Rotation paths and how fast each direction turns (degrees each step):
Each turn is a multiple of 5 degrees from 10 to 175, or 0.
Each row of a path follows its step; steps can be skipped.

step 1: 3.61; -2.20; -0.49; -0.52; 0.21; 2.04; 1.39; 0.25; -1.58; 1.55; 0.26; 1.04; 1.18; 1.68; -1.27; -2.64; -1.84; 1.03; -0.41; 0.31; -2.28; -1.13; 1.94; -1.25; -1.62; -1.68; 1.56; -0.81; -1.53; 2.04; -0.99; -2.61; -0.71; 3.11; 0.75; 0.78; 1.94; 1.60; -0.18; 1.34; -3.90; 1.73; 0.64; -0.66; 0.17; -0.05; -1.94; 1.69; -1.45; 2.23; -0.27; 2.49; -0.12; 1.07; -1.87; 0.83
step 2: -1.35; -0.10; 0.99; -0.62; 1.85; -0.22; -2.32; 2.53; -3.08; 1.18; 0.21; 1.27; 1.21; 0.90; -2.26; -3.57; 1.03; 1.63; -1.36; 0.80; 0.34; 0.94; 1.49; 0.30; -0.89; -1.39; 1.62; -2.63; 0.43; -1.85; 1.46; -0.40; 2.38; -2.83; 2.51; -2.41; 0.52; -0.76; -1.59; -3.52; -0.43; -0.99; -0.01; -0.78; -0.55; 2.74; -0.17; 0.47; -0.86; -1.16; 2.96; 0.83; -1.53; -0.97; 0.07; 1.52
step 3: -2.69; -0.35; -1.53; 1.93; -1.42; 0.33; 0.97; 4.09; 0.90; 1.43; 0.84; 0.61; -1.01; 0.36; 1.71; 0.23; -2.32; 3.77; 1.34; 1.53; -1.83; 1.26; 1.57; 0.60; -1.60; -2.19; 0.79; -0.38; 0.67; 0.59; 0.70; 2.69; 1.62; -2.37; -1.53; -0.35; -0.44; -1.53; 2.10; 3.50; -0.86; 0.03; 3.40; 0.38; -0.74; -1.90; -0.22; -1.97; -0.56; 0.64; 1.24; 1.89; -0.97; -1.28; -0.03; 0.14
step 5: -1.40; 1.77; 0.10; -2.36; 0.73; -0.90; -1.32; 0.80; 0.15; 2.95; 2.44; 0.62; 3.76; -1.19; 1.90; -0.56; 2.61; 0.44; 0.86; -0.08; -0.92; -1.35; -1.22; -0.97; 0.63; -4.01; 0.95; -1.13; -0.02; -0.75; 0.65; -1.25; -0.11; -0.72; -1.82; 0.67; 3.03; -1.10; -2.21; -1.42; 0.22; -0.22; -1.02; 1.60; 2.70; -1.54; 0.11; -1.89; -1.45; 0.45; 3.69; -1.14; 1.36; -0.88; -2.57; 0.40
step 6: 1.41; 0.52; -2.90; 1.65; -2.40; -3.10; -1.22; 0.54; -1.95; -0.08; 1.70; -1.87; 1.92; 1.49; 0.40; -2.40; 0.00; 0.08; 1.12; 0.03; -0.72; 0.68; -0.57; 1.03; 0.16; -1.76; -2.29; 1.90; -0.09; 0.12; 1.40; 0.33; 0.28; -1.31; 1.00; 0.52; -0.01; -1.43; 3.83; 2.49; -4.48; 0.02; 0.08; -1.52; 2.98; 0.63; -1.50; -0.27; -1.83; -0.51; -1.43; 1.89; 0.69; -0.43; -2.74; 1.34
step 8: -2.25; 0.08; 0.45; -0.98; -1.11; 0.75; -0.45; 2.77; -2.19; 0.72; 0.92; -0.35; 0.41; -1.62; -0.64; -1.07; -0.17; 4.05; -0.14; 1.11; -1.76; -3.55; -0.24; -0.68; -0.24; -2.40; 0.17; -0.14; 2.37; -0.76; 3.59; -0.15; -1.28; 2.68; 1.07; -0.05; -1.33; -2.83; -0.09; 1.75; 0.15; -0.04; -0.72; 1.57; 2.13; 2.02; 1.75; 1.84; 1.98; 1.31; 2.63; 0.23; 0.40; -1.94; 2.01; 0.79
step 10: 1.33; -0.94; -0.99; -0.99; 0.08; 0.06; 0.06; 2.14; 0.35; 0.95; 2.42; 0.76; 0.59; -0.96; 1.12; -0.35; 1.31; 3.36; -1.25; 0.49; 1.23; -1.87; 1.75; -0.60; 0.50; 1.54; -0.84; -0.81; 0.01; -1.97; -1.45; 0.64; -0.20; -2.72; 2.03; 2.85; -0.40; 0.22; -0.79; -2.12; -1.94; -2.16; -3.09; 0.97; -0.98; -1.01; -3.50; 0.39; -2.51; -0.98; 3.71; -0.28; -3.74; -0.52; -0.18; -0.82
step 14: 0.06; -0.56; 0.00; -0.15; -1.72; -2.37; -3.15; 1.78; -0.64; 0.46; 0.11; -2.34; -0.93; -0.54; -0.08; -1.78; -1.71; -2.16; 0.65; 3.53; 1.01; -0.07; 2.40; 0.16; -0.63; -1.59; 0.62; -2.53; 1.07; -0.87; 0.93; 0.13; -0.91; 0.06; 0.69; -1.27; 0.45; -0.30; 0.88; 4.22; -0.62; 0.24; 0.45; -2.12; 0.73; -0.62; -0.03; 0.56; -3.40; 0.21; 2.90; 3.89; 1.18; -2.93; 1.59; -0.22
step 17: 1.38; 0.90; 1.35; 2.89; -2.57; -0.58; -0.25; 0.51; -0.67; 0.77; 0.16; 0.05; 0.73; -1.29; 1.52; -1.59; 2.75; 0.09; 1.57; 2.52; 2.79; 1.42; -1.47; -0.09; -1.93; -4.89; 0.06; -0.89; 0.67; -0.13; 0.30; 1.06; -0.46; 1.37; 0.05; -0.19; -0.71; 0.10; 0.54; -2.34; 0.51; -1.32; -0.26; -2.29; 2.08; 0.26; -0.22; 1.89; -2.28; 1.32; -0.59; 2.78; -2.24; -0.92; -4.02; 0.77
step 18: 1.89; -1.22; -1.41; 1.32; 2.32; -0.58; 2.20; -0.20; 0.60; 1.60; 3.95; 2.25; 1.03; 1.33; -0.70; 0.65; -2.28; 2.11; 0.16; -2.65; -0.80; -0.51; -1.57; 0.31; -0.96; 0.32; 1.58; -0.43; -2.19; -3.36; -1.31; 0.23; 0.80; 0.18; 1.10; 1.24; 1.74; 0.56; -0.09; 1.07; -1.20; 1.30; 1.61; -0.30; 3.11; -0.67; -1.56; 0.90; -2.59; -1.97; 1.79; 2.44; -3.03; -1.22; -1.43; 0.41
0.57; -0.39; -0.27; -0.12; -0.02; -0.16; 0.40; -0.34; 0.53; 0.26; -0.79; 0.20; -0.89; -0.62; -0.54; 0.15; 0.32; -0.86; 0.36; -0.06; 0.73; 0.25; 0.20; -0.01; -0.22; 0.22; 0.47; -0.34; 0.35; -0.14; -0.87; -0.16; -0.02; 0.61; -0.33; 0.24; -0.15; 0.12; -0.13; 0.34; 0.10; -0.39; -0.08; -0.45; 0.23; 0.41; 0.75; 0.11; -0.53; -0.15; 0.44; 0.57; -0.98; -0.30; 0.55; 0.20  20
-0.08; 0.17; -0.27; -0.06; 0.22; -0.40; -0.26; -0.17; 0.23; 0.52; 0.38; 0.86; -0.61; -0.17; 0.19; -0.37; 0.12; 0.32; -0.46; -0.63; 0.00; 0.54; -0.17; -0.15; 0.37; 0.44; 0.00; -0.02; 0.19; -0.51; 0.63; -0.07; 0.74; 0.02; 0.59; 0.37; -0.02; 0.12; -0.48; -0.11; 0.58; 0.37; -0.23; 1.16; 0.84; 0.17; 0.04; -0.88; 0.40; 0.17; 0.94; -0.25; -0.27; 0.22; 0.44; 0.09  135
-0.65; 0.69; 0.00; -0.41; -0.02; -0.11; 0.53; -0.14; -0.10; -0.07; -0.26; 0.60; -0.70; 0.56; 0.80; -0.55; 0.52; -0.32; 0.32; 0.46; 0.31; -0.06; 0.22; 0.16; -0.23; -0.09; -0.21; 0.45; -0.58; -0.58; 0.09; -0.84; -0.26; 0.08; 0.42; -0.27; -0.60; -0.21; 0.55; -0.42; 0.26; -0.25; 0.04; -0.75; -0.11; 1.00; -0.15; -0.23; 0.76; -0.24; -0.06; -0.32; -0.27; -0.16; -0.68; 0.20  170
0.54; -0.44; 0.35; 0.47; -0.50; -0.15; -0.49; -0.15; -0.29; 0.08; -0.44; -0.15; -0.67; -0.37; 0.24; -0.07; 0.29; -0.05; 0.50; -0.04; -0.15; 0.68; 0.75; 0.77; 0.06; -0.22; -0.40; 0.09; -0.59; 0.29; 0.27; -0.52; -0.18; 0.15; 0.53; -0.92; -0.38; 0.63; -0.72; -0.29; 0.28; 0.47; -0.06; 0.25; 0.16; -0.10; -0.67; 0.08; -1.04; 0.28; -0.59; -0.36; 0.32; -0.26; 0.23; 0.33  140
-0.03; 0.65; -0.32; 0.40; -0.63; -0.19; 0.34; 0.43; 0.05; -0.47; 0.65; 0.23; 0.01; -0.23; 0.07; 0.40; -0.50; -0.72; -0.91; 0.18; 0.17; 0.05; -0.22; 0.41; 0.48; -0.24; -0.69; -0.20; -0.14; -0.78; -0.33; 0.46; -0.31; -0.93; 0.59; -0.66; -0.02; 0.33; -0.07; 0.47; 0.08; -0.07; 0.41; -0.04; -0.44; -0.12; -0.34; -0.09; -0.32; -0.46; 0.22; 0.63; -0.68; 0.23; 0.34; 0.71  95
-0.18; 0.38; -0.14; -0.12; -0.28; -0.05; -0.01; -0.62; 0.19; -0.63; 0.25; 0.08; 0.36; -0.83; 0.22; -0.11; 0.34; 0.02; 0.27; 0.76; -0.47; 0.47; -0.12; 0.60; 0.75; 0.27; -0.01; 0.16; 0.27; 0.21; -0.42; -0.47; -0.85; -0.06; -0.49; 0.58; -0.25; 0.69; 0.15; -1.04; -1.01; -0.18; -0.01; 0.31; 0.37; -0.40; 0.14; -0.67; -0.14; 0.11; 0.38; 0.27; -0.15; 0.48; -0.31; -0.38  65
0.12; -0.22; -0.05; 0.68; -0.43; 1.12; -0.05; 0.55; 0.84; 0.19; 0.27; 0.21; 0.08; -0.01; 0.65; 0.29; 0.90; -0.46; 0.48; -0.25; 0.11; 0.03; -0.07; -0.23; -0.16; -0.28; -0.70; 0.77; 0.68; -0.34; -0.43; 0.09; 0.75; -0.21; -0.01; 0.04; 0.05; 0.41; -0.09; -0.14; 0.13; -0.39; -0.64; -0.27; -0.10; -0.97; -0.04; 0.03; 0.15; -0.28; 0.36; -0.60; 0.07; -0.47; -0.34; -0.35  60
